(in the rows, 128 means zero)
Rotation paths and how fast each direction turns (deg/step):
Each turn is a multiple of 5 degrees from 10 to 175, or 0.
Each row of a path follows its step; steps can be skipped.
path 1
step 0: [122 122 131 128 133 122 113 117 126 122 134 134 129 137 118 129 139 126
 122 139 131 122 133 143 136 129 122 121 119 133 114 121]
step 1: [122 118 120 122 127 146 137 124 128 143 122 139 131 130 121 138 138 113
 123 130 128 131 129 119 130 123 132 137 135 128 124 133]
step 4: [121 123 135 131 130 124 133 107 133 128 119 120 128 149 122 126 129 128
 126 126 128 130 123 130 145 124 127 122 122 132 117 127]
step 5: [122 129 116 128 128 134 121 127 129 136 134 141 129 133 122 145 146 130
 137 142 131 135 134 132 123 129 137 132 132 127 118 121]
step 6: [123 120 114 115 128 118 135 131 134 124 127 129 130 131 129 127 128 113
 116 133 134 128 135 119 131 117 123 128 126 124 123 148]
step 7: [121 130 128 144 116 124 143 134 119 131 125 138 127 130 140 124 131 134
 125 140 119 138 125 133 138 129 142 123 127 125 130 132]
step 8: [130 123 119 130 137 113 133 104 130 120 137 121 133 132 120 129 136 134
 135 124 118 130 135 127 137 128 127 122 131 123 126 129]
step 9: [124 124 136 134 113 136 124 125 137 131 134 140 121 148 120 134 136 122
 134 137 130 134 121 131 125 119 122 126 128 132 115 132]
step 10: [129 131 107 116 125 123 141 128 132 129 124 127 127 129 127 141 136 122
 117 134 141 124 131 131 136 135 134 131 133 116 121 126]
step 11: [122 128 127 135 123 123 130 133 118 125 132 148 142 128 136 122 136 126
 123 134 126 134 135 119 131 128 120 114 125 123 131 145]
Speeds:
[127 129 128 125 128 131 127 129 129 125 127 132 130 126 130 127 126 125
 123 133 134 128 133 124 128 126 134 127 132 126 134 129]
80
[126 122 130 127 123 129 123 121 134 126 126 127 129 127 131 127 125 130
 131 130 127 128 127 128 128 130 127 127 132 125 126 123]
80
[127 130 126 127 131 126 122 128 127 122 131 128 133 124 130 129 134 129
 134 128 128 127 134 129 124 129 127 125 125 126 128 129]
130
[129 127 125 123 131 133 133 126 128 124 124 125 130 125 123 130 125 133
 129 127 127 130 129 125 129 126 124 128 128 124 126 131]
160
path 2
step 0: [120 124 135 129 125 112 126 124 147 117 129 127 130 132 132 113 130 135
 132 127 126 138 143 135 118 122 139 125 144 115 120 132]
step 1: [135 146 128 146 129 125 119 128 137 133 132 122 138 131 140 115 128 145
 139 132 124 130 129 135 127 133 127 136 127 141 116 137]
step 2: [119 118 129 132 135 130 122 123 123 122 127 128 134 137 127 110 132 145
 128 123 129 116 144 135 137 118 128 130 145 141 135 136]
step 5: [132 114 138 139 126 114 125 133 119 132 139 134 121 121 122 124 112 120
 133 125 135 133 140 142 124 132 140 136 137 138 127 137]
step 6: [135 133 135 114 117 114 126 131 149 115 135 125 126 134 132 129 120 135
 146 121 122 131 144 136 120 130 130 132 129 127 135 137]
step 7: [134 127 151 134 125 127 123 129 134 137 131 127 148 116 134 119 117 144
 139 129 129 126 125 129 124 128 136 127 136 140 120 132]
step 8: [125 128 125 119 125 114 121 129 128 117 130 128 131 130 121 128 132 154
 130 133 141 121 135 145 135 123 126 128 136 146 126 134]
step 9: [108 138 132 122 124 126 116 124 124 135 133 127 140 126 136 131 119 131
 133 129 122 113 133 131 124 147 121 132 140 139 139 133]
step 10: [119 126 127 115 137 124 124 117 126 116 143 127 135 105 113 119 127 128
 134 134 137 128 139 120 128 131 127 132 139 131 119 134]
step 11: [121 129 120 128 112 115 124 132 123 136 150 130 123 132 126 117 115 121
 133 124 142 132 132 133 119 142 127 138 125 140 124 134]
Speeds:
[130 128 133 126 130 127 126 132 131 130 128 130 130 134 126 125 128 134
 128 129 128 128 124 128 128 126 129 137 126 122 128 129]
60
[126 128 124 124 124 128 130 127 132 129 127 128 130 131 132 131 129 125
 127 128 125 130 127 136 129 133 130 130 133 124 129 128]
125
[125 125 125 127 128 123 127 125 125 129 126 128 125 121 126 125 128 126
 127 134 125 123 126 128 129 129 125 132 125 125 133 129]
60
[128 130 131 128 127 130 123 123 131 126 127 122 130 124 129 131 128 127
 131 126 128 127 126 125 122 126 126 129 130 121 124 130]
115
[127 131 131 136 128 128 126 130 124 136 128 130 129 126 132 131 124 125
 127 128 129 127 124 130 125 133 130 130 127 129 126 129]
175
